500 stands for zero in the data rows.
Here are some points, one per row:
np.array([604, 723, 716, 334, 381, 447, 760, 379, 406, 681, 384, 659, 513, 353,
          387, 389, 681, 588, 244, 348, 590, 596, 607, 372, 494, 652, 602, 152,
          405, 323, 546, 632])
np.array([415, 529, 394, 451, 443, 872, 420, 459, 540, 366, 525, 724, 628, 478,
          365, 224, 444, 410, 663, 663, 475, 511, 539, 367, 523, 451, 434, 294,
          592, 508, 505, 546])
np.array([361, 711, 456, 557, 508, 767, 40, 569, 669, 325, 494, 616, 647, 395,
          300, 487, 740, 607, 281, 920, 661, 547, 561, 431, 409, 658, 485, 432,
          565, 479, 273, 622])
np.array([671, 652, 551, 592, 453, 784, 209, 521, 684, 438, 464, 755, 612, 357,
          293, 410, 535, 727, 241, 874, 684, 573, 563, 482, 599, 605, 500, 422,
          715, 567, 643, 592])
np.array([393, 790, 567, 493, 483, 861, 587, 498, 548, 451, 538, 637, 532, 299,
          491, 413, 686, 709, 594, 696, 399, 535, 482, 511, 526, 525, 574, 360,
          579, 354, 412, 542])
np.array([375, 644, 515, 582, 453, 755, 467, 510, 632, 566, 515, 512, 629, 329,
          275, 464, 439, 521, 393, 695, 530, 565, 482, 402, 545, 588, 447, 255,
          725, 598, 492, 508])
np.array([590, 671, 567, 530, 464, 600, 636, 659, 407, 548, 494, 588, 579, 440,
          336, 492, 858, 623, 0, 490, 670, 637, 528, 354, 535, 324, 376, 490,
          684, 479, 441, 405])
np.array([366, 663, 637, 485, 327, 853, 528, 585, 551, 413, 504, 625, 709, 330,
          398, 541, 507, 758, 403, 472, 350, 532, 436, 412, 506, 561, 682, 411,
          590, 473, 392, 445])
np.array([459, 566, 537, 588, 375, 708, 425, 651, 552, 710, 458, 653, 643, 312,
          416, 485, 484, 538, 436, 417, 585, 486, 419, 373, 441, 557, 517, 480,
          491, 515, 321, 632])
np.array([348, 812, 689, 348, 325, 356, 898, 382, 410, 447, 309, 602, 651, 416,
          414, 299, 670, 615, 656, 595, 393, 348, 511, 406, 754, 523, 491, 333,
          429, 451, 405, 888])
np.array([416, 668, 611, 640, 495, 738, 463, 453, 486, 457, 496, 687, 694, 226,
          336, 357, 636, 565, 361, 592, 450, 555, 388, 261, 588, 386, 592, 411,
          680, 485, 417, 482])
np.array([232, 797, 636, 526, 546, 647, 282, 634, 471, 759, 460, 587, 591, 278,
          448, 645, 650, 468, 398, 757, 604, 614, 537, 515, 541, 342, 372, 430,
          516, 583, 380, 472])
np.array([423, 816, 509, 498, 434, 762, 632, 582, 484, 468, 492, 654, 665, 407,
          395, 444, 367, 587, 689, 677, 547, 587, 517, 444, 354, 473, 458, 361,
          604, 375, 338, 458])
np.array([443, 564, 508, 572, 491, 710, 256, 608, 613, 494, 495, 646, 555, 412,
          293, 482, 492, 678, 454, 396, 554, 458, 457, 517, 504, 579, 622, 376,
          541, 428, 181, 596])
np.array([385, 694, 389, 525, 530, 919, 179, 603, 647, 281, 552, 478, 675, 436,
          170, 347, 389, 635, 606, 548, 430, 534, 673, 345, 503, 644, 563, 281,
          535, 508, 416, 505])
np.array([240, 381, 487, 531, 529, 664, 315, 660, 483, 483, 460, 601, 636, 427,
          372, 276, 457, 544, 528, 713, 643, 501, 499, 409, 449, 443, 637, 262,
          515, 429, 417, 518])
np.array([338, 656, 523, 580, 451, 811, 540, 568, 505, 624, 579, 666, 539, 348,
          379, 426, 291, 619, 569, 623, 552, 536, 408, 511, 561, 432, 588, 384,
          666, 493, 296, 537])
np.array([522, 684, 589, 603, 405, 691, 375, 390, 599, 455, 510, 579, 504, 317,
          437, 319, 655, 651, 540, 754, 427, 580, 493, 373, 316, 579, 572, 530,
          664, 392, 367, 445])
np.array([428, 658, 610, 611, 560, 706, 333, 482, 651, 300, 509, 511, 547, 591,
          305, 487, 502, 659, 797, 632, 473, 588, 516, 476, 546, 580, 600, 430,
          585, 484, 277, 472])
np.array([443, 446, 429, 768, 706, 962, 291, 655, 220, 219, 507, 608, 400, 454,
          494, 501, 361, 478, 515, 537, 572, 503, 670, 548, 594, 574, 545, 371,
          522, 401, 79, 624])
np.array([221, 651, 506, 603, 398, 777, 589, 484, 580, 633, 593, 559, 512, 390,
          529, 510, 377, 703, 487, 575, 515, 536, 412, 419, 486, 669, 613, 451,
          742, 554, 366, 608])
np.array([369, 720, 642, 485, 522, 917, 581, 589, 636, 524, 494, 579, 637, 425,
          361, 489, 689, 486, 452, 839, 682, 681, 343, 418, 493, 725, 563, 185,
          586, 489, 524, 442])
np.array([291, 641, 509, 525, 591, 661, 360, 559, 535, 504, 421, 523, 721, 209,
          394, 514, 517, 730, 143, 433, 661, 586, 650, 426, 532, 377, 523, 639,
          643, 660, 539, 539])
np.array([440, 907, 615, 617, 557, 666, 512, 417, 545, 456, 520, 841, 497, 265,
          285, 361, 528, 745, 299, 703, 423, 580, 344, 493, 464, 620, 524, 428,
          804, 327, 463, 561])
np.array([452, 710, 505, 533, 406, 891, 530, 560, 624, 447, 478, 522, 568, 459,
          302, 371, 450, 653, 641, 618, 437, 534, 545, 385, 528, 598, 655, 403,
          684, 452, 520, 480])
np.array([268, 503, 616, 527, 598, 663, 650, 564, 411, 485, 454, 657, 491, 446,
          505, 363, 288, 450, 434, 735, 565, 525, 551, 432, 482, 485, 485, 340,
          577, 433, 352, 538])
np.array([440, 726, 645, 682, 523, 638, 342, 570, 500, 650, 575, 506, 717, 314,
          365, 338, 677, 736, 491, 545, 583, 558, 319, 437, 554, 357, 634, 394,
          517, 520, 371, 464])
np.array([432, 519, 635, 484, 529, 642, 560, 716, 569, 558, 394, 665, 593, 568,
          263, 559, 425, 620, 544, 655, 582, 508, 521, 339, 637, 528, 598, 415,
          534, 461, 441, 571])
np.array([597, 580, 475, 460, 516, 831, 441, 583, 630, 581, 548, 652, 514, 418,
          288, 593, 332, 691, 83, 599, 587, 594, 546, 444, 761, 500, 447, 401,
          804, 469, 541, 481])
np.array([417, 880, 508, 540, 484, 781, 276, 616, 458, 685, 577, 622, 537, 542,
          424, 661, 407, 630, 476, 597, 453, 580, 627, 505, 436, 561, 532, 463,
          647, 525, 366, 439])
np.array([523, 573, 560, 496, 561, 577, 151, 664, 560, 519, 491, 501, 671, 295,
          386, 561, 653, 524, 254, 479, 555, 564, 428, 446, 581, 292, 554, 444,
          711, 644, 423, 361])
np.array([484, 737, 525, 479, 412, 780, 396, 601, 622, 381, 607, 546, 554, 457,
          482, 325, 512, 576, 531, 811, 553, 551, 397, 478, 574, 442, 422, 523,
          748, 516, 318, 717])
There is one direction along which these points spread out most. Take the direction at right angles to it along which they spread out most. Then take the direction at right angles to both along which they spread out most. Go by this last direction. Where along it does each point below lie, from 0 to 99? The average is 50, and the first point in the table lies past the average. One standard deviation of the points above along it is 16.
np.array([484, 737, 525, 479, 412, 780, 396, 601, 622, 381, 607, 546, 554, 457,
          482, 325, 512, 576, 531, 811, 553, 551, 397, 478, 574, 442, 422, 523,
          748, 516, 318, 717]) >> 36
np.array([440, 907, 615, 617, 557, 666, 512, 417, 545, 456, 520, 841, 497, 265,
          285, 361, 528, 745, 299, 703, 423, 580, 344, 493, 464, 620, 524, 428,
          804, 327, 463, 561]) >> 20
np.array([232, 797, 636, 526, 546, 647, 282, 634, 471, 759, 460, 587, 591, 278,
          448, 645, 650, 468, 398, 757, 604, 614, 537, 515, 541, 342, 372, 430,
          516, 583, 380, 472]) >> 62
np.array([440, 726, 645, 682, 523, 638, 342, 570, 500, 650, 575, 506, 717, 314,
          365, 338, 677, 736, 491, 545, 583, 558, 319, 437, 554, 357, 634, 394,
          517, 520, 371, 464]) >> 54
np.array([597, 580, 475, 460, 516, 831, 441, 583, 630, 581, 548, 652, 514, 418,
          288, 593, 332, 691, 83, 599, 587, 594, 546, 444, 761, 500, 447, 401,
          804, 469, 541, 481]) >> 48
np.array([459, 566, 537, 588, 375, 708, 425, 651, 552, 710, 458, 653, 643, 312,
          416, 485, 484, 538, 436, 417, 585, 486, 419, 373, 441, 557, 517, 480,
          491, 515, 321, 632]) >> 70
np.array([291, 641, 509, 525, 591, 661, 360, 559, 535, 504, 421, 523, 721, 209,
          394, 514, 517, 730, 143, 433, 661, 586, 650, 426, 532, 377, 523, 639,
          643, 660, 539, 539]) >> 65
np.array([671, 652, 551, 592, 453, 784, 209, 521, 684, 438, 464, 755, 612, 357,
          293, 410, 535, 727, 241, 874, 684, 573, 563, 482, 599, 605, 500, 422,
          715, 567, 643, 592]) >> 19
np.array([348, 812, 689, 348, 325, 356, 898, 382, 410, 447, 309, 602, 651, 416,
          414, 299, 670, 615, 656, 595, 393, 348, 511, 406, 754, 523, 491, 333,
          429, 451, 405, 888]) >> 53
